In the rows, zero is written as 128.
The rows of Y fall into a few groups, which share some directions, and each row is roughly a mix of its group's hidden directions, except one row that fits no group.
Y, 134 rows:
[[142 123 105 148 129 162 136 178 117 102]
 [148 138  78 109 112 126 108 163 145 131]
 [132 101  87 138 122 100  97 131 158 147]
 [154 119 124 147 143 112 115  80 106 159]
 [163 112  76 124 113 152 141 117 142 123]
 [100 173 125 132 122 148 161 154 119 110]
 [102 118 141 117 149 107 142 112 158 176]
 [144  74 102 148 108 102 132 134 130 114]
 [101  99 153 143 141 103 111  85 128 112]
 [100 119 143 120 153 146 131  82 163 115]
 [146 169 130 166 127 133 100 146  97 123]
 [151 148  75 116 135 131 110  97 136 111]
 [142 124 103 138 159 104  88 106 147 153]
 [130 154 164 135 130 124 174 103 119 100]
 [134 140 105 147 103 125 110 119  95  79]
 [132 150 128 164 147 143 179 125 146 113]
 [133 130  83 149 108 119  86 131 112 103]
 [161 143  82 142 165 135 138 123 144 115]
 [108 146 171 101 108 152 116 153 108 136]
 [130 142 129 172 107 157 129 156 160 145]
 [121 150 109 100 114  98  89 125 146  97]
 [127 163 171  91 127 147 131 138 112 147]
 [135 158 108 138 137 146  90  94 155 147]
 [139 152  97 115 135 110 102  76 126 124]
 [106 144 167 149 142 118 131 158 131 169]
 [137 143  80 107 118 141 104 121 130  88]
 [103  94 157  97 141 137 148 116 145 158]
 [117 121 151  97 131 147  71 147 122 126]
 [157 101  87 110 133 148 102 104 144 133]
 [116 162 142 159 125 159 155 160 147 128]
 [130 136 137 137 117 125  96 111 109  68]
 [138 126 123 164 142 137 182 134 136  98]
 [107 115 140 129  87 147  81 150 123 133]
 [ 87 121 104 135  93 109 121 166 133 142]
 [111 105  96 145  99 129 162 142 147  99]
 [107 111 164 154 157 117 116 107 129 164]
 [107 140 174 147 129  99 121 118  94 145]
 [144 123 143  89 130 136  74 131 111 147]
 [127 160 157 105 130 135 175 112 151 119]
 [155  89 108 131 127 158 160 148 152 130]
 [ 96 144 103 155 104 134 120 171 114 113]
 [152 180 112 123 120  97 122 154 127 114]
 [ 87 145 133 150 122 151 123 170 154 123]
 [146  91 107 102 113 143 101  97 141 149]
 [130 122 126 149 150 157 119 134 161 178]
 [165 144 143 105 155 101 149 135 103 152]
 [105 116  95 135 105 116 102 130  81 142]
 [113  92 162 124 130 148 128 174 140 141]
 [150  94 131 142 136  93 118 149  85 125]
 [111 132 118 115  81 151 118 160 113  99]
 [101 143 174 138 149 110 152 157 129 116]
 [153 167 150 168 133 136 144 131 102 111]
 [111  77 118 134 125 120  89 106 125 108]
 [141 136 164  96 128 137 161 159  98 130]
 [102 107 187 130 132 116 120 140 112 145]
 [105  93 174 136 145 127 125 111  98 139]
 [132 143 102 148  76 146 113 159 120 125]
 [164 129 163 105 137 140 110  90 126 150]
 [ 99 108  99 156  92 144 125 136 148 101]
 [137  83 114 124  92 100 104 105 127 132]
 [159 153  81 149 131 126 125 102 107 116]
 [102 120 115 125 107 104 152  86 110  98]
 [144 159 160 131 139 157 166 150 111 116]
 [117  90 156 116 140 171 149 111 145 137]
 [114 144 158 148 132 106 100 116  97 165]
 [ 99 127 172 123 134 119 158 157 155 141]
 [107 151 108 164 106 114 161 118 157 144]
 [176 146 111 152 127 131 144 123 131 170]
 [160 146 157 152 140 104 164 140 109 111]
 [124 133 146 133  90 103 146  87 104 151]
 [127  64 127 148 144 140 109 130 128 148]
 [107 118 175 127 126 113 130 128 137 178]
 [105 113 181 139 132 119 118 147 113 160]
 [ 82 120 149 112  96 146 109 159 132 126]
 [119 117 134  77 127 111 103 141  87 129]
 [112 142 174 116 116 151 127 150  88 119]
 [164  98 151  92 109 110 149 136 122 145]
 [121 137  91 123 143  89 169 112 112 137]
 [116 112 176 153 131 117 122 136  85 137]
 [125 105  73 129  98 122 116 130 105 110]
 [107 157 111 144 174 149 133 153 150 131]
 [ 65 113 130 133 119 136 109 146 142 111]
 [153 153 143 152 144 150 179 130 128 116]
 [136  96 144 111 165 113 151 100 157 115]
 [145 151 151 115 119 103 155 136 100  87]
 [133 105  93 151 148 112 102  97 158 132]
 [125 122 169 109 123 163 114 127 102  91]
 [160 126  74 129 105 153 123 117 135 146]
 [122 134 108 112  79 144 119 143 167 147]
 [169  87 126 134 104 112 134  94 120 119]
 [150 165 158 115 133 112 120 168 102 127]
 [142 134 141 115 173 139 161 130 102  94]
 [109  99 166 127  97 136 156 157 115 116]
 [131 127 105  87 147  97 108 105 104 151]
 [154 104 127 110 124 134  69 131 123 150]
 [140 157  84 132 106 140 162 141 142 106]
 [160 167 157 117 131 133 143 147 132  90]
 [ 96 124 159 101 130 133 174 146 126 110]
 [121 154 170 113 104 171 124 130 108 124]
 [104 103 154 157 137 130 125  79 118 112]
 [140 153 126 160 126 110 178 115 130 156]
 [131 108 151 139 143 161 176 110 150 137]
 [126 132 174 111  86 145  97 136 121 132]
 [150 125 109 120 145  97 164  87 109 127]
 [106 124 146  87 164 132 112 132 106  96]
 [113 106 163  98 110 120 155 164 111 123]
 [132 114  96 128 121  93  92 153 142 159]
 [109 130 129 101 145 128 116 102 181 151]
 [136 125  88 148 102 119 167 123  97 116]
 [136 147 110 126 114 121  94 117 142 184]
 [129 123 146 144  62 116 145 116 128 133]
 [132 119 134  78 106 141 159 143 110  99]
 [120 176 124 113 112 174 146 132 129 142]
 [103 132 180 147 122 108 135 139  93 129]
 [122 124 110 111 189 127 107 105 134 116]
 [136 158 148  85 156 115 154 133 133 155]
 [123 158 140 108 116 127 168 171 105 128]
 [119 169 107 131 118 134 161 161 159 124]
 [152 154 108 154 176 114 133 109 135 146]
 [108 108 112 126  90  84 145 100 125 125]
 [143 186 149 124 122 131 158 141 110 117]
 [166 106 126  96 105 112 128 124 154 161]
 [ 78 136 118 125  94  92 147 119 130 130]
 [120 153 128 119 180 145 104 102 150 132]
 [101 108 111 164 100 116 131 112 168 118]
 [160 146  90 155 170 135 111 123 123 130]
 [128 113 138 116 171  99  89 114 136 154]
 [136 141 154 110 152 141 144 145 167 167]
 [110 136 137 147 103 153  89 149 163 146]
 [125  77 121 125 120 156 155 104 134 102]
 [165 149 155 106 146 154 122 148  98 141]
 [126  88 158 132 160 133 128 114 168 143]
 [152  96 122 133 130 172  92 125 136 152]
 [153 114 118 151 166  96 147 123  96 114]]

In each list below, two rows fit none of the groups, and each other row fits one group, some only roughly. Which are they? Name them in the order they come.
- k_935: [135 148  95 131 138 132  69 113 115 130]
- k_253: [132 106 167 123  98 141 124 147  83 117]
- k_426: [120 124 115  96 126 115  80 109  91 118]
- k_400: [171 112 118 165 131 134 113  98 103 111]
- k_901: [142 100  92 149 111 122 169 127 141 101]
- k_781: [147 132 128  90 131 112 169 118 102  95]
- k_264: [142 160  94 170 132 140 141 115 158 129]
- k_499: [118  83 109 143 128 134  85 146 149 115]
- k_317: [ 92 144 118 143 124 114 120  91 173 134]
- k_925: [146 117 122 112 164 142 121 174  95 120]
- k_900: [119 101 148 102 110 129  76 109 136 112]
 | k_426, k_781
- k_524: [106 173 140 154 104 109 138 147 101 139]
- k_276: [125 154 102 116  95 117 126 175 148 114]
- k_457: [106 146 156 121 127 145  79 144 103 145]
- k_41: [134 150 144  90 138 110 113 160 160 154]
- k_159: [130 165  94 131 105 123  92 104 102 132]
- k_570: [114 125 139 118 134 131 162 143 139  68]
- k_773: [144 171 105 136 117 135  84 141 124 104]
- k_650: [ 90 138 137 142 118 123 172 107 149  99]
- k_581: [126  90 154  92 128 106 147 133  97 110]
- k_143: [108 125 154 122 105 153  71 128 126 136]
- k_986: [133  82 131 132 149 148 141 127 152 171]
- k_21: [140 104 109 116 160 100 142 101 167 139]
- k_323: [ 86 105 145 116 124 154 116 102  92 131]
- k_854: [131  98 113 163 124 121  76 110 117 125]
- k_550: [156 153 141 111 166 122 126 138 118 173]
 | k_276, k_550
- k_993: [133 110 135  93 108 110 100  81 119 138]
- k_996: [121 107 155 158 152 131  78 113 130 120]
- k_222: [148 151 104 132 100 107 141 119 116 177]
- k_667: [139 142  88 118 136 132  84 107 115  98]
- k_831: [175 103  99 146 124 102 152 125 113 122]
- k_536: [106 116  90 153  91 149 141 109 150 122]
- k_846: [124 141 157 127 131 141 189 118 107 140]
- k_544: [121 111 127 127 109 162 112 170 150 163]
- k_112: [129 106 165 167 143 143  95 121 105 126]
- k_596: [135 112  80  94 137 129 108 142  96 118]
- k_611: [147 141 118  88 108 104 108 156 115  96]
 | k_536, k_596
- k_43: [ 98 175 106 146 153 125 153 128 146 138]
- k_476: [142 111 142 120 152 121 146 173 128 171]
- k_89: [ 95 143 139  96 119 132 120 159 172 137]
- k_779: [163 109 146 104 136 131 162 157 148 103]
- k_93: [106 126 155  84 168 141 142 142 145 136]
- k_57: [108 142 153 124 155 164 125 171 125 108]
- k_355: [131 169 111 152 148 130 152 162 151 146]
- k_809: [136 153  97 114 157 136 117 125 143  79]
- k_374: [137 148  84 102 132 102 145  90 122 129]
- k_2: [159  95 131 156 116 133 127 105  90 152]
 | k_93, k_374
- k_751: [ 86  82 143 111 124 121 142 138 149 109]
- k_199: [128  97 112  85 105 138 111 102 153 112]
- k_230: [153 149 159 114 114 132 102 145  89 153]
- k_745: [168 123 130 169 114 149 163 148 133 128]
- k_495: [132 140 114  81  94 128 128 156  96 120]
- k_703: [113  65 143 103 133 122 147 131 122 135]
- k_929: [140 106 167  98 157 150 150 125 101 135]
- k_871: [103 156 143 155  95 144 128 122 168 140]
- k_559: [121 138 155 169 152 154 132  97 150 143]
- k_915: [129 159 105 137  85 169 119 128 144 129]
- k_151: [135 123  92  96 157 119 166 107 144 118]
 | k_929, k_151
- k_735: [147 147 118 164 152 145 125  87 112 103]
- k_13: [158 113 104 148 115 126 151  92  95 108]
- k_513: [142 119 146 163 122 115 166 112  87 118]
- k_169: [112 132 114 105 168  88 130  93 138 127]
- k_153: [101 155 130 118 128 133  75 146 135 157]
- k_101: [120 128 148 130  69 148 147 142 141 150]
- k_431: [117 139 146 134 149 105  89 138 127 176]
- k_350: [144 114 162 122 124 161 104 166 114 104]
- k_298: [136 156  76 137 101 162 128 130 127 119]
- k_961: [100  83 134 125  97 116 105 119 136  97]
- k_807: [129 137 121 130 156 126 182 151 104 103]
- k_955: [152 140 164 133 122 152 125 137  77 115]
 | k_169, k_101
- k_36: [137 159 142 123 173 135 164  99 120 121]
- k_970: [135 169 158 120  93 144 153 137 115 105]
- k_675: [115 134 142  68 123 115 159 134 143 116]
- k_96: [129 135  93 106 121 140  92 149 157 161]
- k_255: [147 131 175 114  96  99 113 116 106 129]
- k_448: [157 144 129 110 116 170 165 148 128 108]
- k_127: [ 89 129 155 132 112 147  98 160 102 120]
- k_280: [139 150  94 159 119 138  80 142 118 123]
- k_967: [126  69 150 107 149 137 133 144 132 148]
- k_361: [159 138 147  86 151 124 126 108  90 135]
 | k_970, k_255
- k_713: [118 110 149  91 157 106 142 103  94 131]
- k_897: [118  64 124 113 131 100 119 128 116 119]
- k_790: [105 109 141 127 147 105  72 141 121 144]
- k_899: [124 154 134 165 120 136 165  94 108 108]
- k_250: [ 90 141 147 144 123 103 122 179 134 123]
- k_763: [109 110 166 116 101 168 136 110 134 105]
- k_868: [144 100 101  94 142 141 119 104 155  98]
- k_141: [161 106 110 136 105 127 170  95 115 120]
- k_850: [143 156 133 114 109 145  84 118 147 163]
- k_836: [101  88 139 119 122  96 118 120  90 109]
- k_938: [124 116 109 131 132 122  70 117 164 115]
- k_721: [158  86 145 109 140 118 169 135 132 111]
 | k_713, k_250
- k_274: [145 103 163 113 104 146 171 115 125 110]
- k_136: [143 114 120  94 112  89 153 146 107  99]
- k_723: [103 178 122 120 130 121  87 152 133 128]
- k_552: [157 166 115 167 121 104 120 145 107 116]
- k_616: [130 112 104 139 151 127 125  79 168 121]
- k_498: [121 162  92 118  77 141 129 128 125 116]
- k_320: [101 119 139 113  97 130  73 125 147 132]
- k_475: [139 124 151 105 139  91 180 138 135 133]
- k_690: [118 103 181 132 151 114 159 139 138 139]
- k_461: [ 77 110 161 102 114 129 118 136 129 150]
- k_385: [157 123 152 105 129 136 147 155  81 112]
- k_339: [144 132 106  92 153 116 169 109 109 108]
 | k_461, k_339
- k_122: [111 147 145 180 138 155 106 105 118 136]
- k_304: [120  87 126  88 122 106 149 149 111 152]
- k_100: [160 149 120  97 114 123 166 158 134 106]
- k_746: [149 153 140 134 135 158 166 122 170 138]
- k_110: [127 107 137 153 146 100  96 149  87 116]
- k_429: [131 133  88 144 151  80 127 112 128 152]
- k_669: [134  81 109 126 115  92 138  98 122 106]
- k_979: [111 122 171 157 106 135 134 120  86 115]
- k_492: [ 97 114 140 134  96 135 134 172 102 106]
- k_337: [140  80 141 119 130 132  78 135 129 111]
- k_814: [105 100 119 133 113 143 151 102 172 105]
 | k_429, k_979
